(in the rows, 128 means zero)
Each path below is one point turned by a fixed rotation once a step. After each direction that follows a path, write how fast that rotation turns it, in degrees per step (0 if it stays still).
Each turn is a multiple of 5 degrees from 10 to 175, or 0.
Each row of a path follows its step; steps can be skipped.

step 0: [138 118 129 132 135 138 131 127 127 139 121 120 130 144 124 129 136 134
 125 127 123 126 129 127 120 126 124 126 143 136 130 129 124 148 130 121
 132 129 131 128 120 132 130 130 129 125 132 132 119 128 119 127 127 120
 123 131 131]
step 2: [141 127 133 127 123 151 134 122 129 134 129 126 120 128 127 134 119 128
 126 120 127 117 139 122 126 126 127 124 129 123 125 142 132 128 131 120
 129 130 123 124 131 130 130 122 136 132 124 136 132 130 122 134 119 119
 122 126 135]
step 3: [131 123 124 136 123 137 124 127 132 130 119 133 131 124 117 134 122 133
 132 123 126 130 132 136 125 123 136 119 134 130 134 129 130 124 138 126
 124 115 132 133 120 126 117 131 136 146 120 124 135 128 136 137 136 127
 125 122 134]
step 4: [127 119 137 137 130 142 118 120 136 130 131 123 126 118 128 122 123 138
 123 130 133 130 129 119 126 129 126 116 130 121 134 136 118 131 125 130
 128 121 127 127 129 127 117 125 125 129 129 137 135 135 115 136 136 126
 130 122 119]
step 5: [132 132 127 132 135 144 133 122 120 132 123 125 126 132 128 130 140 131
 126 129 133 128 123 132 134 123 134 115 130 127 125 124 119 137 134 133
 135 115 120 138 127 116 129 130 126 140 135 124 129 131 125 127 140 129
 138 132 135]
step 6: [127 129 120 125 127 141 127 130 138 123 142 126 127 118 125 133 125 135
 127 128 132 134 117 128 127 138 140 120 124 122 125 135 125 127 124 126
 134 131 131 126 139 113 130 137 117 128 129 137 128 123 125 128 133 127
 131 124 141]
step 7: [138 135 131 128 126 137 136 128 131 128 129 117 122 135 123 131 136 131
 142 135 134 119 134 136 136 118 132 120 124 129 128 123 130 121 133 133
 129 126 134 134 144 122 126 125 128 132 124 141 122 122 120 126 129 132
 122 121 134]
step 8: [126 117 122 141 134 121 129 133 138 131 122 128 137 123 122 131 134 139
 130 130 131 123 127 119 126 129 132 124 129 137 127 127 135 127 121 128
 121 129 133 132 134 119 125 132 120 138 129 131 120 118 130 125 132 130
 130 107 134]
step 9: [121 124 141 128 130 132 137 133 140 134 124 127 121 134 136 131 138 139
 133 131 127 126 130 126 132 125 120 129 134 135 131 132 129 141 119 138
 131 122 130 131 134 138 125 134 124 122 131 145 128 130 121 131 126 137
 135 123 133]
step 11: [126 124 126 120 127 141 120 129 135 122 117 131 129 125 119 139 120 125
 134 123 129 127 137 131 130 133 126 130 136 129 129 134 142 127 131 128
 129 129 131 120 132 129 128 136 130 112 134 145 134 132 124 122 125 129
 132 125 141]
Directions:
[126 130 127 126 126 125 127 129 128 128 128 129 128 126 128 128 131 129
 130 129 132 126 127 127 128 128 130 128 128 127 127 126 131 127 126 129
 127 126 126 129 131 130 130 128 124 130 130 131 125 130 125 129 131 131
 127 127 130]  25

step 0: [129 136 128 133 117 133 128 132 119 132 127 141 118 129 125 128 127 138
 133 133 113 129 130 120 110 135 129 137 146 127 129 144 126 127 132 128
 125 138 125 130 134 126 125 127 124 132 122 133 127 121 130 122 133 132
 124 117 124]
step 3: [131 133 136 130 125 136 130 125 121 144 132 135 115 127 131 126 130 135
 123 130 125 133 132 119 124 121 125 113 138 127 142 130 131 131 131 136
 120 135 135 129 117 133 130 133 136 134 124 130 135 120 128 131 119 127
 132 110 119]
step 4: [125 116 127 130 137 127 124 129 132 130 132 132 137 138 124 124 130 125
 124 122 123 126 137 137 124 132 124 120 129 129 133 123 137 122 122 137
 114 135 136 128 126 125 112 126 107 123 134 127 114 122 135 134 133 130
 124 128 118]
step 5: [130 124 115 130 116 134 135 133 122 139 129 131 117 127 130 134 125 139
 133 121 127 129 134 127 125 128 117 135 138 117 133 116 130 122 127 120
 127 131 121 134 131 130 120 130 126 131 124 139 135 129 143 114 124 139
 128 131 122]
step 6: [134 131 131 131 125 130 117 121 131 133 114 133 122 142 116 119 132 132
 129 131 118 128 127 128 125 135 124 120 130 125 139 135 127 122 135 128
 123 146 129 125 119 123 138 132 123 123 140 134 130 133 136 132 116 123
 129 117 129]
step 7: [121 131 124 121 146 135 126 125 123 135 120 135 119 132 123 124 133 131
 126 114 130 119 136 128 127 126 128 133 126 129 133 130 134 134 129 132
 123 132 126 121 142 130 118 125 115 142 134 122 126 122 138 130 128 135
 127 145 122]
step 8: [125 137 118 126 115 131 130 131 137 131 132 139 115 120 129 134 122 139
 134 118 121 127 127 117 124 141 124 126 141 133 133 134 132 126 140 127
 124 124 129 125 119 130 125 128 133 137 127 132 119 135 136 127 128 127
 121 118 119]
step 9: [123 125 125 123 130 119 110 125 117 140 123 135 121 139 134 119 137 128
 139 131 122 137 130 127 126 135 134 121 128 126 134 127 120 122 127 134
 109 133 133 130 131 120 120 136 126 127 134 119 131 123 126 131 131 125
 128 122 118]
step 10: [129 132 119 122 132 138 130 131 127 134 120 127 126 117 130 135 135 123
 123 118 125 126 142 140 137 129 122 129 132 126 136 113 139 125 141 134
 118 128 121 135 129 122 119 123 120 138 128 136 117 130 128 122 123 128
 138 128 125]
step 11: [141 128 127 132 123 129 132 137 129 134 123 144 127 134 128 119 124 138
 126 126 121 128 132 121 118 126 131 120 134 126 138 134 124 128 130 124
 120 138 117 133 111 133 127 128 124 134 114 121 133 131 138 121 131 125
 134 117 121]
Directions:
[129 126 131 128 126 132 128 130 128 128 130 126 128 129 127 127 124 126
 126 129 129 129 129 130 130 124 125 125 126 129 130 128 129 126 125 129
 128 128 128 130 127 127 127 127 127 127 124 128 129 125 129 127 129 129
 128 125 129]  40
[127 129 128 131 131 127 130 129 130 129 129 125 129 129 127 131 127 129
 131 128 125 129 128 126 128 128 127 128 127 129 128 128 125 127 131 127
 129 127 127 131 128 131 132 130 128 132 126 130 127 127 130 127 130 130
 130 128 127]  130
[131 129 131 125 128 127 126 130 126 127 129 130 128 129 126 127 130 130
 131 131 126 129 128 128 129 127 128 128 132 129 128 127 124 129 129 129
 130 126 130 126 125 130 130 126 128 127 128 128 130 126 130 127 127 128
 127 125 127]  130
